A single turn carries every row of the set below to another of its rows. Some are shown first; where does it send the rows asked next?
finez: [-3.3, -6.5, 10.0, -15.8, -4.6, 4.7, -14.3, 10.3, -15.5, 22.8, 22.9, -23.9, 17.0]
Kikim: [5.9, 21.3, -3.9, -5.4, 6.0, -5.8, 10.7, 3.6, 12.5, 12.2, -30.4, 1.1, 2.7]
fusav: [3.9, 3.5, -0.7, 1.9, -1.2, 2.9, -11.4, -0.6, -5.2, -2.7, 51.3, -7.1, 16.0]
duko: [17.5, 1.9, 26.3, -14.5, -4.0, 2.9, -3.3, -10.0, -19.8, 30.2, 8.5, -1.8, -4.4]
vodig: [-6.1, -1.3, -0.2, 4.7, 1.3, 2.7, -38.1, 4.8, -11.3, -12.2, -24.1, 7.0, -7.5]
baru: [-5.7, -6.7, 19.1, -13.5, -8.5, 8.7, -7.4, 9.5, -18.9, -11.0, 40.2, 18.2, 6.1]
dop: [23.4, -0.2, 23.3, -1.1, 5.5, -0.7, 0.3, -8.8, -26.2, 28.5, 15.4, 1.7, -1.2]
Zap: [2.6, 5.8, 0.7, -2.0, -7.8, -7.6, 25.2, 6.2, -10.4, 4.8, -23.2, 20.4, -14.9]
tef: [-20.0, -18.3, -16.5, 12.1, 12.6, -16.4, 12.0, -2.7, -12.8, 9.1, 16.9, -6.6, -11.4]
Ved: [-10.2, -9.7, 7.3, -22.5, 0.5, -2.2, -19.9, -6.7, -16.6, 24.5, 28.5, 6.8, -10.6]
dapuz: [-9.5, 0.1, -17.3, 18.0, -3.5, -6.0, -29.5, -1.3, -9.2, -20.7, -3.0, 12.7, -12.5]
silak: [0.0, 5.6, 4.0, -1.8, -10.3, -2.1, 5.8, -23.4, -0.9, -16.6, 20.0, -18.3, -26.2]
Bod: [-2.1, 1.2, -18.8, 15.8, -3.5, -4.8, -36.3, -5.0, -9.4, -6.1, -11.7, -11.2, -8.3]
Vavip: [-3.7, 3.8, -9.8, 17.9, 2.7, 3.5, -32.3, 13.2, -5.2, -23.2, -14.7, 0.9, 10.0]
Rutus: [24.1, 6.0, 22.2, -5.6, 3.5, 2.3, -3.0, -9.8, -16.8, 32.0, 10.9, -10.7, 6.1]
zikul: [6.6, 12.0, 21.4, 0.8, 30.2, 10.7, -8.5, -16.9, 2.8, -19.6, 10.1, 10.9, -9.0]
gire: [3.1, 23.4, -6.5, -4.1, -6.8, -10.4, 15.0, -8.6, 13.7, -0.7, -15.1, 13.0, -19.9]
diz: [15.1, 16.9, 4.1, 11.0, 10.6, -1.4, 19.2, 4.0, -0.9, -10.5, -16.7, 27.7, 0.5]
Navu: [-11.1, 3.6, 0.3, -3.8, -4.1, -4.9, 13.7, 12.0, 12.6, -3.0, 31.6, 13.8, 26.5]
zud: [-0.3, -11.3, -9.1, 20.1, -10.8, -2.2, -22.8, 10.2, -26.1, -15.5, -13.6, -2.2, -4.3]
ter: [4.3, -10.5, 12.3, -0.7, 21.0, 6.1, -17.5, 9.1, -24.0, 18.0, 28.5, 9.5, 18.0]
Vefu: [-16.7, 3.5, 4.8, -12.4, -3.2, -3.3, 8.3, 6.9, 12.5, -1.8, 30.6, 28.9, 17.0]
vatun: [-26.5, -20.4, 14.7, -13.6, 6.6, 1.4, 9.7, 18.8, -13.5, 1.3, -14.3, -0.6, 3.1]
ropi: [-17.5, 6.9, 0.8, -15.4, -9.4, -6.3, 8.4, 5.3, 21.7, 1.8, 30.4, 12.3, 19.2]
Bap: [-17.3, -0.3, -2.9, -3.6, 39.5, -4.0, -9.7, -1.5, 10.7, 13.8, -4.5, -6.1, 7.9]
goke: [13.2, 18.5, -6.2, 8.9, -11.7, -6.6, 26.5, 6.0, 3.9, -6.6, -15.1, -7.6, 5.5]
Kope: [-8.2, 9.3, 15.2, -27.3, -0.6, 11.1, -25.0, -0.4, 8.9, 0.0, 29.9, -0.6, 12.3]
puzav: [12.9, 13.4, -15.7, 22.1, 10.7, -14.9, 21.8, 0.4, -1.9, 7.4, -9.6, 8.1, -1.3]
vupa: [8.1, 0.0, 26.5, 0.7, -2.5, 14.7, 11.3, 7.9, -9.8, -28.6, 0.8, -19.2, 8.3]
mavog: [-12.7, -2.3, -11.2, 4.8, -22.1, 0.3, -27.0, 7.9, -8.4, -22.8, -15.6, -6.2, -6.1]

vatun -> zikul
zud -> Vavip
Zap -> diz
And these:
fusav -> finez
Navu -> Rutus

